One turning vector, and how many steps it has turned:
The counts run from 0 to 311.
[  5 -16   0  33   9  -7 -16 -27   0  15 -23 -17   8   3 -35   3   4  13
  -5   7  23 -14 -13  -9 -25  24  16  11  -3   9  -2 -27  13]  6
[ -4   7  32 -15 -16  18  -5   8  -4  -6   3 -10  25 -17  -3  20 -34 -15
  19 -26  11   4   0  -8   1 -30  20   8   2 -10 -11  34 -15]  253
[-33  15   7   9  -7 -12  -6 -19 -22   6  25  -7   0 -25  12   0  12  16
   7 -19  25   6 -37 -12  -6 -22  -3 -11 -12 -16 -11  21   2]  229
[-20  -5  -8   5   0  -6 -27   6  31   4  -2   2   1   3  14  -7 -11  37
  26  -3  30  35  -1 -17   0 -23  13  16  -8  11 -14  14  30]  221
[ -1  30   9   3  -9 -21  14 -20 -17 -21  -8  18  12 -21  -8  11  15  11
   5 -37  29  12  -1  -2  -6 -13  -3  17   9   9 -32  14   0]  235
[-32  13  17  12  -2 -24  -8   5  -2   0  27 -12 -10 -15   1  -9   8  31
  15 -22  39   5 -11 -21  12 -25   0   0   2  -9 -12  18  -9]  125
[-27   9   3  19   3 -39 -17 -15   3  -2  22 -16 -12 -18  -3  -1  21  18
  -4 -16  31 -14 -21  -7 -14   0  14   8  -7 -14 -14  17  -7]  25
[ -6 -22  -1   3 -19  34  -1  -7  23  -7 -28  -9  13  12 -34  -4 -10  23
  12  -5   7  16 -11 -15   5 -11   2  19  15 -10  -3 -25  21]  89
[ 14  17  16 -15  -8 -12   2 -12   1 -14 -11   0  19 -27 -19  32  -8 -23
  -8 -38  14  -7  11  -1 -28   1  24  31   4  -5 -19  17  -7]  158
[ -1  -7  20 -15 -12  39   1  -2  -8  11   8 -30  -4 -11   2  20 -32  12
 -13  -4   1   7 -26  -7 -11   4  19 -15  21 -20  19  12  17]  173
[-12 -12  23  -6 -18  30   3  -8  -3   7  10 -44   0 -17  -9  10 -25   9
 -10 -11   0   0 -40 -23  -2  -6  11 -14  10 -34  23  13   8]  174
[-12  -1   4 -24 -38   9 -10  -1  -9 -15  14 -15 -16 -19 -16  22  -8  11
 -10 -31   9  -9  -5   7  -2   5  29  16  27 -25 -18   3  -6]  76
[ -6   3  29  -7 -13  19  21  -1 -12   0   8 -36  -8 -23 -19  13 -13  20
 -11 -22  10 -17 -17 -12   2   7   1 -13  31 -27   6  -3  -7]  178
[ -5  28  28  -1 -13  -5   8  -7 -32  -7   3   9  13 -27  -2  15  -3   1
  18 -37  26   1  -4   1  -3 -28   4   8   3   6 -28  28 -18]  49
[-13  24  32  11  -3  -4  14 -21 -31  14  17  -7  16 -28   1  10  -5   5
  15 -27  20   5 -23 -19  -9 -28 -12 -13 -12 -13  -7  19  -9]  47
[  2  16  -2  -1   6  11   8 -18   6  -6 -28  21  29  -6   4  12  -1   7
  16 -14  22  38 -13 -11 -18 -16   0  15 -11  21 -11  19  36]  140
[  4   1  -3 -13 -34  -6   1 -16   3  -3  24 -17  -4 -35 -32  12  -8  -9
  -8 -39   3  -5   6  -5 -12   9  29  26  -9 -28 -13 -11 -11]  261
[  0   5  30  -8 -18   6   7   2 -11  14  29 -22   4 -26 -17   9 -29 -17
  16 -36  15  -4  10 -15   7 -18  20   4  -3 -22  -5   5 -31]  256
[  5   3  25 -13  -5  26  -2  -6  -7   8 -16   5  30  -9  17  24 -32 -14
  16  -9  14  22 -16 -11 -13 -27  16   1  -8   7  -1  29  14]  249
[  3  12  11  -4 -17 -11   0 -23  -5  -6  -2  -8  16 -36 -25  24  -2 -27
  -4 -38   6 -16   1  -7 -18  -8  26  24 -13 -13 -20  10 -15]  157
[-15  -4  30  26  26 -12 -25  -1  -6  20  12 -33  -4  -4   6  10 -17  22
   7   4  39 -16 -22 -11  -8  -3  11 -12   6   6   9  19  -3]  305
[-29 -18   8 -10 -35  31 -17  -6 -22  -2   6 -13 -14   6 -11  11 -11  26
   0 -18   6  -6 -28   5   8  -9  13  -2  33 -20 -15  -2   1]  280
[ 19   6   5   2   1  26   2 -24 -10  32  -2   4  36 -18   2  12 -25 -10
  11   0  17  31 -11  -9 -21  -5   9  -3 -30   5  10   9  25]  246
[ 27   4  -7  -8  -7   9   0 -18   4  11  -7   7  24 -25  -9  30 -16 -13
  -2 -14  16  19   9   1 -34  12  24  26 -12  11   1   4  21]  59
[-15  -1  13  18  23  -8 -18  -3  10  16   4 -30   4  -4  17  -2 -10  24
   9  11  35   9 -25 -20 -15  -6  10 -13  -8   2  18  20  21]  119
[ -6 -24   7  -7 -13  35  -5   0  15  -7 -27  -4  11  16 -20   6 -22  31
  17   0  12  17 -10  -5   5  -7   9  12  32   9  -4 -13  30]  90
[-21 -15  -6   7  10  -6 -43   1  29   3 -12 -11   8   9  16   2 -10  19
  12   8  30  10 -21 -11 -16 -11  24  11  -3  15   0  24  25]  117
[-20   2  10  -4 -19  15 -15  -6 -27  19  19   9  23 -14   3   4 -25  -4
  32 -27  16  22  -8  -3   9 -37   9   4 -16  -5 -19  11  -4]  148
[-18   5   6  24  12 -35 -18 -14 -12  13  27 -23 -18 -22   5   7   9  23
  -5 -11  36 -10 -15  -3 -18  18  12  -2  -3  -4   0  14  -5]  24
[  3  -1  -4 -12 -26  11  10 -15   3 -25 -24 -10  -3 -19 -25  27   4  12
 -30 -18   1 -14 -10   1 -21  19  22  25  35 -10  -4   1  12]  81
[ 13 -12  -3  16 -11  16   9 -23  -9  13 -12 -10  -5  -5 -43  13   2  26
 -15  -6  16   2  -6   4 -18  31   8  16  19  -1   1 -40  16]  187
